Each path below is one point turned by a fixed rotation once a step. After each direction that follows a path, write how fast that rotation turns it, in degrees per step (0 if it stays still).
Each turn is a multiple of 5 degrees from 10 to 175, or 0.
Each row of a path follows its step; steps can be skipped.
Path 1:
step 0: [ -7   5   4  -7 -12 -13   4  -5  14 -22   6 -16  -4  25 -20 -15  -5  -1
 -10   6   8   9   2   4 -16 -19  18   1 -12   0   4  -6   4  -8  -3  -8
   0  10   2   7  -2  -9   6 -15  13   2   7  -2]
step 1: [ -7  12 -13   7  -2   1   6   3 -13   6  20   6 -12  -7  -5  -9 -11 -12
  -3 -12 -11 -16   6 -21 -11   2  10  -7 -10 -11  -4  -4   1  -8 -11 -12
  17   2   0 -14  13  -4  18  -9  -3   9 -14   0]
step 2: [-23 -14   2  -6   4  -1   0  -7   9 -15  -6 -13 -13 -14  -2 -11  11  12
  -4 -11  -2  -6  -1   3  27   3   4  -7 -13  -8  -8  -9  -8  -3 -11  13
   4  -4  22  -2   2   6  11 -17 -10   2   4   5]
step 3: [  4   3  -8  -8 -17  21   5  14  24   2  -1 -13   5   2 -23  -8  16  -1
   3   4   5   7  -5 -18  -4 -10   0   0 -16   6 -11   4  13  -2  -5   5
 -10  17  -5  -9   3   3  15   0  -9  10   0  -3]
step 4: [-11   6  -4   3  17  15   5  -6   0  -1  10  -7  -6  -6   3   6  -7 -11
  21   1 -10  -8   3   4  -9  -3  13  22  -3  -5   5  -4   4 -16 -21  22
  -6   2 -13 -14  -4   4  13 -10   0  -4 -14  12]
step 5: [  0   5   1 -10  14  -8  15 -16  23   3  10  -4 -29  -2 -11  -5   8   0
  -3   9   8  10  -1   0  13  12  11  10  -3   7  -9   9  -2  12  -5   3
  10  10  12 -15   4 -12  -6  -5  -1  -8   9  12]
step 6: [ 18   7  10   4 -25   8   4  -6  -9   7  16  -8   0  25 -16  16  -1   6
  -3  -6  -4   5  -7  -4   7  -5  10   5 -13  -3   1 -13   2   5 -16   5
  12  20   1  -7   1  15   0  -8 -16   1  -4   2]
step 7: [-22  11   9  14  -1 -10 -10  -7   7   1  -2 -12  -6  -5 -10 -15   4   5
   0   6   9   0   6   1  -3  -6  13  11  13  -8   5  -4  -4   1  -3  11
  19  -4 -20   1   9   7   6 -19  -8  -6 -28   0]
step 8: [ -3   8   4 -13  -6  -6 -15   6  18   6   0  16  -1  -2 -15   3  12   0
 -13  -6 -13  -9   8  -7  13  20  15   5   2   8  -7  -3  -5 -18  -6   3
  -2   7   3 -12  25 -17   3   1 -13  -4   4   0]
step 9: [ -3  11   5  15  -9  14   2 -13  28  -8  -2  -4  18  -1   3   7   1  -6
   8 -11   4  -1   2  17  10  -2   3 -16  -8  -3  10 -17   8 -10 -17  -4
   5  23  -2   6   0   3   4  -8 -10   1   3  16]
step 10: [ -3  12  -6  20  10   5  16   5   3  12  -6  -8 -14  -7  -9  -3   7   1
 -21  12  19 -22  17  -6  -5   4   1   8  -3   5   1   3  10   5 -15   5
 -13  10 -10  13   5  -8   3  -4  -7  -3 -14   8]
step 12: [  2  -2   1   2  -3  10   3  -8   0  -4  -3  -9 -15  -4  -4 -20   3 -15
 -11 -14   8  25 -20   0   6 -10   5  -6   3   5   7  -9  13  -7  -3  -9
   8  20 -15   1   4 -11 -13  -5 -17  -7  -7  10]
Directions:
[ 2  5  1 -6 -4  2  1  0  2  1 -2 -1  2  0  1  3 -1  0 -3 -6  4  1 -5 -1
 -1 -3  1 -1 -2  1  7  5 -2 -1 -1 -2  1  1 -3  2 -5  1  0 -4 -2  1  6 -3]	120
[ 1 -3 -2 -1 -1 -1 -1 -3 -1 -4 -6 -2  2  2  1 -1  2  0  0 -2 -3  0 -2  2
 -4  4 -4 -1  0  2  1  5  3  0  1  1  3  7  7 -3  4  2 -2 -2 -4 -4  2  2]	115
[ 6  2 -3  5  7 -4  2  0 -1  3 -3  1 -3  6  1 -2 -1 -3  0  2  3  4 -2 -2
 -2  0  4  1 -4  1  1  0 -2 -1 -3  5 -2  2  1 -1 -3  3 -4  2  3 -1  3  2]	60
